One turn or mirror swaps these rows in pairs. Which row does each one swap with?
The rows were stretched afterwards, more along some directions than others.
pereb:   2  16   1 -12   2 -45  25   7  -6   0  18 -26   0 -40  22   6
nik:  18  -8  31  -8  13 -25 -12 -14  17  17 -25 -23   1  -9  36   7
Fede:  23 -13  10  -2   4 -22 -10  16  27  24  -7 -32  11  -9  14 -12
Rodob:  16  39  -3 -16  23 -47  15  12 -21  11   0 -45   2 -41  35  32
zoki:   6  -3   6  22  14  12  -9 -11  36  12 -29 -12  -9 -16   2 -10
ran: -14   5  -6   0  30 -35  12  13  18  22 -15 -16  30 -37  23   5
gis: -24  10 -16   4   7 -13  22  28  27  -8  10  -4   8 -42 -17   7
Zanu:  26  -6   0  -1   3 -15  -6  14  12  10  -3 -38   3  -6  17  -6
pumek: -31   7  -6   6  35 -31  24   5   3  11 -12 -23  31 -44  15  25
gusul:  -7  -6  10  -3  20   7  27   0  -2  -5 -37  -1  20  -4  33  35
gaba: -10   0 -12 -22  22 -17   4  31 -20   0  -8  -8  27   2  35  39
dib: -22  -1   1   3  29 -13  21   8   7  11 -22 -16  36 -25  26  -8
zeve:   7   1   7   3  10 -43  18 -13  13  13  -2 -37  20 -19  14 -21
mef: -18   1   6   6  29 -12  16   3   6  12 -22 -14  24 -32  24  -9
dasu: -19   5   1  -4  27 -28  18  10  21  19 -10 -17  31 -36  19   6
gaf: -18  10   4  -3  21 -33  20   3  18  20  -7  -9  20 -36  17   7
Kefan:  -7 -12 -10  16  22   8  -4   8  10   7 -21  -7  14  -6   9  18
nizo:   4  11  -2  -5   3 -35  28  -3  23   7  11 -20  12 -18  -1 -22
Kapu:  -6  -3 -15 -12  23 -41  26  39 -24   3  26 -32  38 -28  23  43
Pes:  -5 -20 -10  -7  22   2   5  18 -10   3  -9  -9  31  11  23  40
tunek: -12  -7   7  -6  10   8  13   6  -4 -13   4 -31   4 -34  14  48
pur:  10  37 -10 -18  19 -51  18  16 -22   7   8 -39   6 -39  32  31
moma:  10 -10  13  18  26   4 -18   7  37  11  -7 -52  -1 -42 -11  16
Kuded:  -7  -6  13  -2  19   2  26   1   6   2 -38   5  17  -7  26  27
dupez: -29  13 -16   7   9  -8  29  22  15 -19   6 -15   0 -58 -17  23
Gafe: -24   8  -6   7  33 -38  19   6  -4  13  -4 -24  26 -48  19  32
Lopo:   4 -12  29 -22   6 -10  15 -18   3   6 -14 -26  14  -9  32  40
babad:   3   1  -1  18  14  17   1  -8  31  -2 -32 -12  -6 -19   3  -1
Lemim:  11  18   2  -4   3 -40  21   1  -2  -3  19 -35  -9 -45  19   7
Nar:   9 -13  18 -24   8 -32  11  -6 -15   6 -10  -6  20  13  55  29
bikip: -23   4  -4  -3  -9 -15  25  -8  23  -2  -5  -8  13 -24   1 -29
zelok:  26 -13  14  -1   4 -17  -9   9  20  20  -7 -36   5  -7  15  -4
rav:   2  12  -5  -2  30 -33  21  11   0   7  -7 -53  22 -31   3  34
bizo:   7   4  -8  21  22   3   0  -7  24   4 -26 -21  -4 -28   7  -1
migov: -24   9  -6   7  31 -44  22   3  -7   5  -8 -36  24 -51  16  24
zal:  27  10  -6  -9  11 -18  -7  23   8  18 -21 -29   9   2  19  15
tili:   6  14  -1 -18   8 -54  24  17 -10   8  16 -37  14 -33  32  19
padu: -28  -9  -9   4   3  -5  20  24  30   2   0 -24  26 -34 -16  -3
Vubun:  -3 -19   5   8  25   9 -13  24  29  14  -5 -43  17 -32  -9  20
Tum:   9  -8  -5  19  20 -15  -8  17  -3  -2 -11 -42   4 -34  13  18
muko: -12 -13  -8   8  24  15   2   7   8   2 -27  -3  19   0  15  26
nitas:  22  14 -10 -15   9 -17  -1  30   4  17 -22 -16  11   6  22  13

gusul is swapped with -> dib
padu is swapped with -> tunek
Pes is swapped with -> migov
nitas is swapped with -> Rodob

